rotation ticks, each row followed by its count of ticks
The counts run from 0 to 192.
[-27  -7   4 -15  20 -12  17   6   0   1   7 -21   4   6 -18  -6  20 -16
   5   7   4   4  10  -5  -4  -6  -3 -11   3  -2  -9  -6  -2   4   0  15
   1   5  -4  14  11  10  -6 -15  18 -11  -6  14   8  -1  -8 -12 -17   0
  -1  -7   0   7  -7   3 -11  -4   1  -5 -16  13   8  -8  -7 -11 -15   3
 -26   5   7 -10  10  -2  -3  12  13   5 -18   3   3   5  -4] | 115
[-19  -3  12  -7  25 -11   5  12  -1   1   4 -18  17  10 -20   0  11 -14
  10   5  -5  -4   0   0 -16   0   1   5   6  11 -14  -2   4   6  11  10
   1   4  -6  18   3   5 -11 -27  13  -6   1   7  -6   0  -1 -13 -25  -4
   9  -1  -1   4 -14 -11 -13 -11  -5  -6 -11   8   7  -9  -7 -22  -8  -7
 -10  -2  19  -4   7  -3  -3  -3   9  -8 -15   1   9  -1  -6] | 181
[-15   0  14 -11  18 -13  18   5  -1  -1  -4 -23  10  15 -15   2  18 -11
  -9   6  -1   4  -2   4 -13  -6  11 -10   6   9  -7   2 -11  -5   1   8
   1   7 -15  19   1   7   2 -24  12 -15  -5   7  -3  -7   3  -6 -16  10
   6  -7  -6   7  -7   0 -10 -13 -13  -7 -10   9   9  -2 -11 -16  -9  -2
 -13   5   9  -9  14 -10  -3  -4  16   3 -19   1   3 -14  -6] | 123
[-18  -8  16 -13  17 -14  20   3   7   5   8 -23   9  18 -14 -13  20 -13
  -1   0   3   4  -3  -5  -5  -3   1  -5   0  -2  -3  -4   1   4   9  11
   0  11 -15  16   2  15  -5 -23  22 -11  -8  14  -1  -2   2  -9 -16   5
   1  -5  -1   5 -18   3  -8  -4 -10  -6  -9   5   1 -12   3 -18  -7   0
 -15   3   2 -14   3  -3   0   7   6   5 -10  14   8   4  -3] | 101
[-17 -12   8  -7  23 -14   9   7  16  15  10 -19  10  11 -17   5  17 -10
   4  10   3  -4   1  -6  -4   3  -8 -16  -1   4 -18 -11  -6   6   4   7
   4  17 -21   9   1   9   4 -24   8  -8  -5  15   8  -5  -5 -12 -22  -1
   0  -4  -8   8  -7   4 -12  -2   8   2 -10   6   7 -16   1 -10  -5  -2
 -13   0   5 -11  11  -8   0   6  11   7 -15   7   6  -5  -3] | 60
[-16   6  13 -16  18 -14  12  11   5  -4  -3 -18  19  27  -7   8  13  -9
  11  -7   9  -6   1  -3 -19  -4   6 -17   8   4 -13  -3 -11   2  -2   2
   0   9  -9  14   6   2  -2 -16  -2  -8   0   4   4  -7   1  -6 -16   2
   4  -3  -9  12  -6   7 -13   1  -4   0 -13  -2  23   1 -13 -19  -7   5
 -11   3   0   1  12  -2  -9  -1  13   2 -21   3   1 -11 -20] | 148
[-21   3   5  -9  15 -17  11   8   7  -7   0 -21   9  15 -16   0  13 -11
  -3   7   7  -1   2  -8 -18  -1   1  -6  -3   7  -8   1 -15   1   4   7
  -3   4  -9  16  19  -8  -6 -26   5  -8  -5  18   5   4   5 -10 -17   9
   4  -3  -1   2  -7  -2  -9  -9  -3 -10 -12   9  12   1 -17 -10  -7   1
 -10   7  12  -6   9   0  -1   4  18  -5 -25  10   1  -7 -13] | 138
[-14   6   6  -8  22  -7   8   7  11   8  11 -12  10   5 -18  12  17  -9
   6  11   6  -1   5   0 -10   0  -7 -14   2   5 -10   1 -14   6  15   3
   3  15 -15   6  10   4   5 -25   4 -13 -11  14  -1   1   2 -13 -22   0
   1  -7  -7  17 -12   0 -14  -1   7  -3  -5   8   6  -7  -6 -10  -5  -7
 -17   0   9  -9  18   0   7   8  14   5 -17  -1  13 -12 -12] | 56
[ -6  -6  10 -13  29 -10   6  15   4  12   9 -10  11  19 -16   0  21   1
  10  -7  -1  -5   5   3 -11  -6  -1  -8   3   1  -8  -2  -3   6   6   1
  -2  11 -15   6  10   7  -5 -18  12 -13  -4   6  -8  -7  -3  -6 -19   1
   6  -8 -10  16  -8   6 -10   7   6   6 -10  -8   9 -13  -8 -23 -12   1
 -20   0   8 -10  21   5   0   6  14   3 -14   0  14  -1 -13] | 36
[-17  -9   9  -9  14  -8  10   3  14   9   5 -12  11  15 -14  -3  20   3
   6   9  13 -10   1  -1  -1  -2  -2 -12  -1   2  -5  -5  -4   3  12   7
   1  17 -20  10   9   0 -10 -18   8 -12 -10  13   1  -1   6 -11 -22  -3
  -1  -9   0  14 -15   4  -1  10   5  -4 -13   1  11 -15 -11 -18  -9  12
 -11  -1  -3 -10  12   3  -2  12   6   9 -18  13  11  -2 -16] | 77
[ -9  -3   9 -11  29 -11   6  13   3   4  12 -11  17  13 -20  -1  19  -1
  12  -6   0   2   7   3 -13   1  -5  -4   7  -1 -13  -2  -1   7   7   7
   4   6  -9   9  12   6 -11 -18  13  -9  -3   3  -6   2  -6  -8 -24  -5
   9  -2 -10  10 -11  -3 -12   0   3   5  -7   3  11 -20  -8 -21 -12  -5
 -20  -1  12 -10  15   6  -3   4   7  -5 -12  -1  14   6 -13] | 33
[-12   3  17  -5  11 -10   9   5   8   4   2 -22  24  27 -17  -1   9 -13
   7   4   6 -14  -1  -7 -13  -6  11  -5  -1   6  -5  10   3   5   7   5
  -3  10 -13  21   9  -5 -12 -23   5  -6   2   6  -7  -5   5 -14 -16   2
   7  -5  -2  12 -11  -1 -10   5  -6  -2  -9  -4  10  -3 -10 -26  -9   3
 -13   3   7   3   2   3  -5  -1  10  -4 -22  10   1  -5 -12] | 161
[-21   0  12 -10  15 -19  18  13   2  -5  -1 -22  15  16 -20  -7  16  -5
   4   2   9  10   5  -2  -6  -2   0 -13   9  -7 -15  -4   0   4  -1   7
   4   3  -8  18  12  13   0 -10   7  -6  -9   2   1  -1  -3  -8 -12  -3
   1  -4 -10  10  -2  -4 -10  -4  -7  -4 -14  10  21 -10 -17 -12 -12   7
 -10   4   3 -14  13 -12  -8   6  11  -1 -20   3   8   2 -15] | 129
[-15 -10  15 -10  24 -15   9  17   4   6   2  -9  15  22 -16  -5  15  -2
  12  -4  -3  -3   2   7  -6  -3   4  -5   4   0  -8  -3  10   4   8   7
   1  10 -15  16   2  10  -9 -15  12  -7  -2  -3 -14  -3  -5 -12 -19  -8
  10  -5  -9  20  -8  -5 -10   3   0   1 -13  -3   8 -12 -13 -25  -9   4
 -10  -2  10  -5  19  -2  -2  -1  11   0 -12   2  14  -2 -13] | 186
[-20  -9   9 -13  24 -13   6  21   9   4   4  -7   9  26 -12  -7  13 -10
  10  -1   1  -3   2   1 -10   3  -6  -1   1  -2 -17  -7   0   7   8   8
   2   5 -10  15   5  11  -6 -17  10   1   2   9  -3   2  -9 -13 -25  -5
  -2  -1  -4  13 -12  -5 -15  -2   6  -9 -13   4   1  -8 -10 -21  -4   2
  -4  -3  12  -8  18  -2   7   8  15  -4 -14   4  11   3  -9] | 18
[-17  -2  13 -20  22   1  13   5   0   0   4 -19   9  12  -6   5  23  -6
  13  -2   8 -10   0   3 -11  -8   4  -8   9   8  -3  -7  -9   1  10   7
  -3   7  -6   6   7   7 -11 -14  14 -17  -5  10   1  -5   7  -3 -19   2
  -3 -12   4  11 -19   9  -7   4  -4  -6 -12   0  17  -3  -9 -21 -17  12
 -20   2  -1  -6   9   2  -4  11   7  14 -17   3   8  -1 -19] | 93
[ -1  -5  10 -16  30 -11   9  17   5  12   8 -12   8  19 -10   6  14  -6
   6  -4   0  -9  -2   1 -14  -7  -1  -5   2   7 -12   2 -12   5   9  -1
  -6  10 -18   5   7   6   0 -24   8 -12  -2  14  -7 -12  -1  -2 -17   9
  -5  -7  -7  13  -8   5 -11   2   5   1 -10  -6   6  -4  -6 -18  -9   1
 -12   0  10 -12  20  -3   6   6  19   4 -18   3  11  -6 -10] | 39
[-25  -3   4 -17  21 -14  12  13   3   8   3 -12  18  16 -13  -3   9 -14
  20   5   6 -15   6  -7  -8  -7  -1 -11  -2   0 -14  -1   7  10   1   7
   1  11  -9  20   5   8 -13 -18  10   4  -2   4  -3  -5  -4 -13 -18  -9
   4  -4  -6  15  -3   0 -11   8   7  -6 -17   1  13  -3 -10 -19 -10   0
 -15  -6   0   4  10  -7  -2  12   9  -4 -17   4   5   0  -6] | 172
[-21  -1  11  -6  14 -23  12   4  12  -2   3 -20  18  23 -19  -6  18  -8
  -4   0   6   7   2  -7 -14   5   1 -14  -3  -1 -10  -3  -5   2  -1   9
   5   9 -14  21  12   0  -8 -23   8  -5  -5   9   3   6   0 -12 -19   0
  18   0 -10   2  -6  -1 -11  -7  -7  -2 -10   8  12 -13 -10 -15  -2  -5
 -13   5   6  -4   6   3  -9  -2   9  -6 -15  11   2  -5 -10] | 142
[ -9  -7  22 -17  14 -13  26   2   4   2   8 -26  13  21 -11  -9  14 -13
   4  -2   9   0  -3   0 -10  -6   8 -11   3  -2  -6   4   1  -3   4  14
   1   9 -17  17   0  12  -4 -16  20  -9   1  10  -3  -9  -2  -6 -14   1
  -5  -6   0  10 -14   5  -8   0 -12  -1 -13   4   6  -9   0 -22 -11   8
 -16   4   1 -10   4  -5  -5   3   7   7 -18  11   3   4  -6] | 104
[-24  -9   2 -13  17 -14  18   7   0   4   3 -23   5   8 -18  -7  21 -13
   5  10   6   2  11  -6  -7  -8  -1 -11   2  -2  -7  -3  -1   5  -2  13
   1   7  -7  14  13   8  -9 -14  17 -12  -5  11   7  -4  -7 -11 -16   1
  -1  -7   0   5  -5   3  -8  -2   1  -3 -17  10  10 -10  -7 -14 -16   3
 -25   5   6  -9   9  -2  -4   9  14   4 -20   6   0   4  -3] | 116
[-18  -5   5 -17  26  -7  10  10  -3   9   3 -13  16   9 -13   2   9 -10
  12   6   0 -20   1  -3 -11  -8   5  -5  -3   8  -9   0   3   6   3   6
  -1  12 -12  22   5   3 -15 -27  13  -1  -4   8  -9  -7   6  -7 -18  -1
   8  -8  -4  13  -5   1  -8   7   6  -8 -14  -2   9   4 -16 -18 -14   1
 -16  -6   3   9  10  -5  -2   9  12  -2 -18   1   3  -7  -4] | 175
[-18  -7   7  -7  23 -12   9   7  17  13  10 -17   9  10 -17   5  17 -11
   4   9   3  -1   1  -5  -5   3  -9 -15  -1   5 -16  -9  -7   6   8   6
   3  17 -20   9   2  11   5 -26   8 -10  -9  17   5  -3  -4 -13 -23   1
   2  -4  -8   8  -9   1 -13  -2   9   0 -10   8   4 -15   0  -8  -3  -5
 -13  -1   6 -11  13  -5   2   7  12   7 -14   5   9  -5  -5] | 59
[-21  -4  10 -12  25 -10   3  20   8   3   4  -8   8  26 -13  -6  14 -11
   9   0  -1  -3   2   2  -9   4  -3   0   4   0 -16  -7  -2   5   9   7
   2   4 -10  16   4  13  -3 -18  12  -2  -1   8  -5   5  -7 -14 -26  -4
   2  -2  -3  13 -14  -7 -17  -2   4 -11 -12   6   0  -5 -11 -19  -4   1
  -3  -2  13  -8  18  -2   9   7  15  -3 -13   1  13   0 -12] | 17
[-19   5   6 -15  18  -6  12   5   1   1   5 -18   8  14 -13  -2  21 -12
   5   5   8  -4  -2  -4 -11 -10  -1  -2   7   6  -1  -2 -11   7  17   7
  -5   8  -6   9  10   9 -10 -26  15 -18 -10  16   3  -1   9  -8 -20   9
  -5  -8   3   5 -19   4  -8  -5  -8 -15  -9   7   8  -5  -1 -18 -10  -2
 -15   1   2 -15   7   0   5  11   7   4 -14  11  14  -3 -11] | 97
[-17  -3  17 -17  20 -11  19  -1   7  -3   8 -18  18   9 -11  -2  18  -4
  13  -4  12   3  -5   1 -13   6  -2 -13   6  -1 -14  -9  -5   1  10  11
   9  12 -12  15   2  11 -10 -21  15  -2  -6   7   3   3   7  -5 -23  -9
   5   0  -3   6 -19  -1 -10  -5  -8  -6  -9  11  16 -16  -2 -15  -8   0
 -11  -3  -5  -7   3  -5  -7   8  -3   4 -12   7  10   3 -13] | 87
[-12  -8  12 -17  17  -9  16   0  13   4   5 -15   8  16  -4   3  13  -5
   0   6   9 -11  -9   2 -14   0   4 -10  -3   9  -7  -3 -17  -6  14   8
   0  16 -22  13   0   0  -5 -28  10  -9  -4  18   2  -2  11  -6 -25   4
  -2  -6   3   9 -19   4  -5  -2   1 -10 -11   4   5  -5  -6 -16  -3   8
  -4   0   1  -4  11  -3   3   4  10  10 -18  12   8  -9 -13] | 81
[-21   4   6  -6  14 -21  11   4   9  -4   1 -20  14  19 -18  -3  15 -10
  -3   5   8   5   3  -9 -17   2  -1  -8  -3   2 -10   0 -12   1   3   8
   3   7 -11  19  16  -5  -7 -26   6  -6  -6  15   5   6   3 -13 -19   5
  11   1  -6   0  -8  -1 -10  -9  -6  -7 -10  12  12  -8 -11 -11  -3  -6
 -11   6  10  -6   7   1  -4   0  11  -8 -21  12   4  -4 -10] | 140
[ -5  -4  17  -9  19  -4  15   3   5  10   5 -22  21   4 -16   9  11   1
   6   9   9  -9  -7   3 -10   3   7 -13   5  12 -16   1  -7   0   8   4
   6  17 -22  14   0   4   1 -26   5  -6  -8   6  -6 -10  13  -4 -18   1
  -2  -6  -6  12 -10  -2  -6   0  -1  -2  -6   5  17  -8 -13 -12 -11   5
  -8  -4   0  -6   9 -13  -8   5   7   8 -21   2   7  -9 -13] | 66
[ -5  -8  11 -21  29 -11  15   9  -1   7   9 -10  14  13 -10  -1   8   1
   6  -4   1 -13  -3   5 -18   1   7  -3  -6   6 -15   5  -8  -3   4   6
   2  11 -18  20   8   0 -12 -29  16   4  -2  10 -14  -2   7   1 -19   2
   5  -4  -5  11  -8  -1  -8   2   4  -6  -7   1   6   0 -15 -16 -11   2
 -12  -5   8   5  15  -3   1   7  13  -3 -18   1   6  -4  -9] | 25
[-10   7  17 -20  15  -8  27   2  -2  -5   4 -20  12   9 -10   0  11 -11
   8   0  13   1   0   6 -14  -7  10 -13   9  -2  -5  13  -9  -4  10  10
   3   7  -9  18   5  12  -2 -15  15  -7  -4   6  -6  -5   5  -4 -13   1
  -6  -6  -1  18 -14   0 -10   0 -10  -7 -10  10  13   1  -6 -18 -15   5
 -18   3   1  -4  10  -6  -1   6   8   5 -20   0   7  -5 -15] | 108
[-16  -5  15 -19  22  -1  16   1   1  -1   6 -19  11  10  -8   2  23   0
  15  -6   8  -6  -1   5  -8  -2   5 -12   8   4  -6 -11  -3   2   6  10
   2  12 -10  11   4  10 -11 -14  17 -11  -6   6   0  -2   5  -2 -19  -4
   4 -10   0  12 -18   9  -8   5  -4  -2 -10   0  18  -7  -8 -18 -15  12
 -20   1  -5  -3   8   2  -8  10   1  14 -15   1   5   2 -17] | 91
[-27   7   8 -10  22 -12   5  12   6   1   4 -20  17  17 -15  -2  15 -15
  11  -2   3  -6   0 -16  -8   2  -4  -5   0   2 -13 -13  -1  15   4  -1
  -2   7  -5  17  14   9  -3 -25   6  -4 -12  15   2   2   7  -9 -14   6
  10  -4  -8   5  -7   2 -15  -3  -4 -12  -7   4  15   6 -12  -9  -7  -1
 -12   0   2  -4   5  -2  -2  11  12  -4 -14   7   3  -3 -13] | 154
[-12 -14   5 -19  23 -16  13  17   6  10   5  -8  13  22 -12 -11  11  -3
  10  -1   5 -10   3   0 -10  -1  -2  -5  -4  -2 -17   1   0   5   3   7
   3  10 -16  17   8   6 -13 -19  11   6   1   7  -5  -3  -3  -6 -22  -5
  -2  -1  -5  12  -6  -2  -7   5   9  -7 -16   0   5 -11 -11 -19  -9   3
  -7  -5   5  -3  17  -5   4  11  13  -6 -19   9   9   5  -6] | 21
[ -3  -7  17  -9  18  -7  16   3   6  13   5 -22  22   6 -16   8  11  -1
   5  10   9 -11  -5   1  -9   2   5 -15   5  10 -16   2  -6   1   6   4
   6  19 -23  14  -1   4  -1 -25   6  -6  -6   6  -3 -13  12  -4 -18   0
  -2  -5  -6  10  -8  -1  -6   1   0   2  -8   6  15 -12  -9 -14 -11   4
  -9  -5  -2  -7   8 -15  -9   4   6   7 -22   5   7  -8 -10] | 65
[ -7  -2  21 -21  13 -10  28   3   0  -2   4 -23  15  16 -10  -4  12 -11
   7   0  14   0  -1   4 -13  -8  10 -14   6   0  -6  12  -4  -5   6  13
   3   8 -14  17   3  10  -4 -13  16  -7   1   6  -5 -10   1  -4 -13   0
  -7  -5   0  15 -14   4  -8   2 -11  -2 -12   6  12  -5  -3 -21 -14   9
 -17   5   1  -6   8  -6  -4   3   8   6 -20   6   5   0 -10] | 106
[-15  -3  15 -17  19 -13  20  -1   7  -2   7 -19  16  10  -7   2  14  -7
   8   2  13   2  -8   1 -17   6  -2 -11   5   4 -15  -6 -11  -3  12  12
   7  12 -14  15   0   8  -7 -25  11  -1  -4  12   5   4   7  -5 -26  -5
  -1   1   0   3 -20  -1  -9  -9  -6  -9  -8  14  13 -13   1 -13  -3  -1
  -5  -2   0  -6   3  -8  -4   5   0   3 -14  11  11  -1 -11] | 85
